Named moves (each a turn or a mirror), then the moves between two rows, first move first; the first pair answered:
K (before => after):
[-24  16  17   9   1   7  25   5] => [ -5  19 -17   9  16 -14  17  21]
[12 20 -2 -7  5 16 13  8] => [10 21 -1 -6  7 16 14  8]
[  1  -3 -18  15 -30  -4  -5   3] => [ -5  -5  -8  14 -37   3  -3  -1]
[-26   8  14  18 -23  36  13  -2] => [  9  13 -47  22   1  -3   0  21]
W (before => after):
[  9 -10  25  -7 -20  -7  -9 -36] => [ 14   3  24 -15 -23  -1 -15 -34]
[-13  11 -43  -2  22 -28 -19  38] => [-17   3 -43   1  25 -32 -18  38]
[-16   2   5  -3  -6   3  -4  -3] => [-17   1   7  -2  -7   3  -4  -1]
[-30 -10 -18  22   2 -17   2  19] => [-15  27 -21   2  -6   2  -9  31]
G (before => after):
[ 15 -16  12 -16 -22  12 -25 -21] => [-41  -9  21   5  -8  11  14   4]
[ -1  -3  -4 -14  12  -4  -9  -2] => [ -9  -1  -3 -10  12  -5  -2   2]
[  8 -23  -1   3 -17 -13 -62  -9] => [-55 -15  10  26  -1 -15 -15  19]
[  0   2  -1  21  -7 -22 -15  -6] => [ -7   4   0  25  -6 -22 -10  -4]
L (before => after):
[ 30 -19 -11   7  -2  -6  -6 -14] => [ 33  -3  -2 -13  13   9   2 -15]
[-35 -25  19  13 -20   0 -29   5] => [-27 -37  19  -7   8  -3 -32  -2]
[ -9 -22 -16  -5  15   3  -1   3] => [-10  -4  -7 -16  18  18   7   6]
[  5 -27  -3 -14  29 -20 -20 -10] => [ -1  17  18 -34  27  17   1  -1]

Between the rows of a pair lie 2 to 3 moves.
[-20 -12  -1  -4  16   4  -5   7] => [-16   7 -10   0   9   8   0  20] | L K L
[-28   2  18  -3 -13  15  -2  -8] => [ -8 -20   9 -10  -2   3 -21 -21] | L G L
[-29  41 -12  13  32  -8  49  46] => [-35  11 -22  38  25 -30  44  45] | W L
[11 23  6 -8 -5 25 -4 -5] => [-18  -5  -5  20  16  -3  19   3] | K G W
[  3 -26 -22  -2  26 -31 -11   0] => [ 12  25 -23 -26  20  -6 -18  17] | G W
[ 52  -2 -14  -1   7   7  14 -11] => [ 37 -15 -11  28 -11  -1  26 -10] | L L W
[-12  -9   8   9   0   1   9  -1] => [16 -3  4 -8  7  9 -4 -9] | G K L
[-10 -17  31 -17  15  12  21 -22] => [ 23  16 -29 -12  23 -12  16  16] | L K L
[-5 28  0 18 14 -1 56 19] => [-24 -21  25  27   7  -6  46  -9] | L L K
[ 35 -24 -25  -5  28 -12 -16  -9] => [ 39  -8 -39   3  18 -15 -13   6] | K L K
[ -7  -5 -27  25  -6 -31 -13  20] => [-19  10  36 -26   9  24  -7  -9] | L K W
[  2 -30  -9  11 -16 -24  -1  -4] => [-13 -30   2  14 -16 -19   9  -2] | G K
[ 13  44  14 -12 -20  30   7  15] => [  3 -36  -4  14  35 -27  19  -5] | W L K
[-14  17 -24  23  13  -2   1  23] => [-11  31 -10   8  -9  18 -15  17] | K L W
[-11   0   8 -23  22  -6 -16   0] => [  8  19   1 -23   3  -2 -21   6] | L G K
[ -2  34 -19  -7  15   3   3  19] => [-16   2 -24  26   1 -19   7  14] | L W
[-45  13  -7  21 -20   3  27  10] => [ 27   5 -42   2 -24 -12 -21  -5] | K G
[-16  20  29   8   3  33   2   1] => [ -3 -20  32  11  11  19  -4 -23] | G W L
[ -9 -32  14  15  18  -2  19 -10] => [  6  28  10 -17   8  28  10  12] | W G
[-13  -5  12   9  -3   1  14  -6] => [ 10  -4 -15   8   5 -16   1   1] | K G
[  7  -4  18  -3  13   2  26 -12] => [ 22   8  15  -1 -11   9  15 -13] | L W G
[ -5  32   8 -32   1  22 -20   5] => [-23 -35  -3   8  22 -24  -4  -8] | K W
[-11 -32  43  -8   4  11   9 -30] => [ 13  16  22 -37  33  22  20  -4] | K L K
[ 36  25 -31  -1 -12   1 -12   7] => [-11  25  23   3 -27  32  16  -4] | K G
[-20  15   9  10   7   1  18  15] => [ 23   5   8   0 -19   6 -17 -12] | G K L
[-25 -10  14  17 -19   6   1 -24] => [ -7   1 -21  -7  39 -12   4  -6] | K L G
[ 29  21   1 -25  20  10  -6   1] => [-17 -14   8  35  -3 -15  24   4] | L G W
[-25  24   8 -29  14  21  -5  17] => [-22  22 -22   7 -15  -2 -13  34] | L K
[ 12  34 -20 -12   4   9  -3  12] => [-23 -26   6  19   6  -7  18 -13] | W K
[ 60  26 -24   1  -7  -7 -13  16] => [ 12  -8   3  -3  59 -13  38   8] | W L G
[ -3 -13 -20   5   3 -14 -39   0] => [-42 -11   6  14   1  -1 -12   5] | G K
[  7   7 -33   2  19 -23  19  28] => [-29  -3  28  -1   4  14  41   3] | L W K
[-13  17  18  -5  14  38  32 -13] => [ 32  31 -36   1   6  13   9   6] | K L G
[ 21   2  12 -23  23  23   2 -13] => [ 29  12 -21  -2  28   0  12  10] | W L K
[ -6 -16  31 -43  21  16  -9 -36] => [-11 -48   6   9 -22 -20 -27 -32] | L L L
[ -2 -32  -5 -18  31 -10 -12 -12] => [ -4  17 -14   9 -40   7 -17  18] | W L L
[ 18   6 -15  -7  21  -6   5   4] => [  1  -1 -13  25  -4 -12  15   8] | L L W
[ -1 -46  16   0   4  -6 -27 -32] => [ -7  45  -1 -32   9  22 -18  21] | K G W
[ -3  -4   1  -6  -1  -1 -48   1] => [-31  -6  12  -5  24  -2 -24   8] | W G L
[ -8  -2  22 -20  -1  16 -15  -8] => [  5   4 -18 -14  20 -12 -16  13] | G K
[ 48 -26  22  21 -20  10 -21 -40] => [ -9 -35 -11  51  33 -35  19   4] | G L K
[ 48 -24  -7  13  -2 -14   9 -23] => [ 44  -7  15 -11  10  11  20 -27] | L K
[ 38  13 -25  14 -20  -9  -6   4] => [ 26  17 -30  21 -12 -16   6  16] | K G K
[ -9  -9   1   9  40 -10  24  -5] => [-18   0  -4  36  -3  -8  24   7] | W L W
[  5 -21 -16  -9  14 -33 -30  -3] => [ -9  43  12 -20 -12  16   0  15] | L L
[-48  -2  23  13   3   6  26   1] => [ 35  25 -10 -23  -9  12 -28  -7] | W G K
[-11  12  24  -7  10  24  20 -12] => [ -3 -28   6   2  25  -8   2 -22] | L L L
[ -8 -26  22 -32  33 -10 -32 -16] => [-41  -3  37  22 -37   1  -3   4] | L L W
[ 28  29 -11 -20  18   8   3  20] => [ -3  29  18 -15   9  25  21  17] | G K
[-43  29  16 -27  -2  12 -27  24] => [-39 -16  -7  -4  -1 -26 -48  16] | L L
[  3  -7  33 -20   7  26   5 -27] => [ 18  31  10 -23   9  28  13  -1] | K L K
[ -2  -5  21  -5  -6   5 -10 -19] => [ -5  10  22  -9  -6  11  -8 -11] | G W G
[-12  -5   0  15  11 -25  18   2] => [-11  -6   2   8  20 -24  19  -1] | K L K
[ -6 -17  10  -8  26  -7  40  -8] => [ 40  -6   8 -20  -7   7  11 -25] | L G
[ 11 -25  16   0 -20   6 -14 -23] => [ 22  22  12 -20 -11  23   1  -3] | K L L
[ -9  -1 -21  30 -27 -25   8 -11] => [  1  -5  -9  23 -38 -13  -2 -26] | K G
[  4   1 -10 -17  34  22 -25  -6] => [-21   3   7 -11  32  28 -10  -4] | K G
[-14  -3   7   5  26  -2  32   5] => [ 32  18   5 -15   5  18  11  -5] | K G L
[-17  12  15  -2 -25  19   1   6] => [ 21   3 -21 -10  -6  -6 -21   8] | G K L
[-12   7 -16   3  30 -17  17  14] => [-34   2  12  17  -2  -2  22   5] | K L
[-21 -19  10  -9  40  -7  10  -2] => [ 34   5   4 -29  10  10 -17 -16] | L G K
[  0 -28   9  -9   1   0 -16 -18] => [-11 -23 -13   2  18 -17  -5   5] | G K
[ 36 -39 -33 -19  -3 -10 -13  -8] => [ 36 -40 -18 -22 -14   2 -16 -19] | G K G
[-42   8  20 -13   1   9 -24  18] => [-20 -31  17  -4  -2  -7 -40  -6] | G W
[ -5  -6 -17   7 -28  -7 -20   2] => [-31  -1 -12  -5  12  -5   0  13] | L W G
[ 16  17 -30   3  -6 -11   7  11] => [  1   3 -27  14   0 -21  18  11] | G W
[-15 -28   4  11 -16 -13 -29 -14] => [-36   3  18 -20  23   7  -3   1] | L W G
[-10  16  23 -16   7  30   0  12] => [ 14 -29  19  -8   6  12 -19 -17] | W G
[-15   0  -1  24 -21  -6   3   4] => [ 13  18 -17 -11   9  -2 -15   8] | K L W
[ 29  15 -13  -1 -29  11 -16  -2] => [-33  -1  -1  26 -14   0  16  13] | K L G
[ 5 17 -2  0  0  7  1  9] => [ 11 -10   2   1  12  -4  -3  -7] | W L G
[ -9  44  -7  -1  -7   9 -22  28] => [-31 -22  14   6  41 -11  -4  -3] | W L K
[-32   4  20  16 -41  10  -7   3] => [  8 -30  -5   4 -18 -13 -43 -17] | G L K
[ 25 -34  -4  -7  36   2  -2 -26] => [ 30  17 -17 -15  39  16  16   4] | L G K
[ 7  9 -9 10 -2  9 18 17] => [ 15 -10   5  10 -17  13   1  -7] | L K G
[ 12  17   1  13 -34   7 -13  -5] => [-13  22  -3  23 -22   0   6  13] | K G
[ 35   1 -29  -8 -12  -7 -12   0] => [ 22  25   0 -23  -1  20  17   1] | W L L
[-14   7   8   0 -14   4  -2   3] => [ -4 -15   6  -6   0  -3 -11 -13] | G W L
[-12  35 -18   3  -4   6  17  30] => [-36   5   9  21 -28  10  13   9] | L K
[ 12   7   9 -12   0  15 -24  -3] => [ -4 -21  11  17  -8  -2 -15  -8] | L W
[ -7  43   2 -13 -36  15 -17  15] => [-16 -25 -25   2  13 -39 -33   6] | L G L
[23  9  1 13  2  3  4  3] => [20  6  9 10 12  5 11 -1] | W L L
[-6 22  4 16 -8  5 17  9] => [ 11  19  13   8 -20  13   4  -8] | K G K
[ 13 -22 -27   5   9 -29 -20   3] => [ 17  33 -19 -14  -8   5 -16  18] | W L L
[ 17   9 -24   9  -7  -6   5  13] => [  5  12 -18  -2  18  -4  17  15] | L L G
[  3  -4  16  17 -16   8  24 -11] => [ 22   2  -6  13 -29   1  -4  -4] | L W L
[ -6  -9  30 -23 -11  38 -11 -21] => [ -5   4 -42  -5  32 -12   0  29] | G K G
[ 28  11 -11  13 -47  -9   7  -3] => [ 12 -23  24   1 -35  -1   5 -33] | L K
[ -5  20  -9   5 -10   6  -7  23] => [-13   6 -15  13  -3  -8  -7  22] | G L G
[-22 -24  34 -12   7   8 -24 -12] => [-15 -29   9  -9  42 -12  -6   0] | K L W
[ 24  -1  32  -2 -14  27  26 -26] => [  5   8 -18  21  15 -14  47  19] | K G L
[ 17  -9  -3 -20  27   0  10   5] => [-8  7 14 -2 -7 18 28 12] | G K L
[ -6  13 -20  -3 -18  -4 -27  17] => [-12  15   5 -31  22  14  -4   7] | W L L
[ 29  -5 -24  18  -6  -6  12  -2] => [ 13   1 -14   1  26   0  32   3] | G L L
[-24 -20 -10  -6  21  -9 -17   8] => [-35  -8  12 -14  14  14  -6   5] | K L
[ 18   1 -21  17  22  -8  30  -5] => [ 37  14 -20  12   5   2  20  -9] | L L G
[ 24  -8  19   0  16  16  15 -20] => [ 7 13 20 16 -4 23 28 -3] | G L W
[-22 -34   4  22 -31 -17 -29 -24] => [-48   0  34 -21  25  17  10 -14] | L G L
[28  9  0 -5 10  2 -4 -9] => [22  9  5 -3 17  5 10 -8] | W L K
[-18  -6  -7  18 -32  -3  -4   0] => [-18   7  -5  13 -33   2  -2   6] | G W G
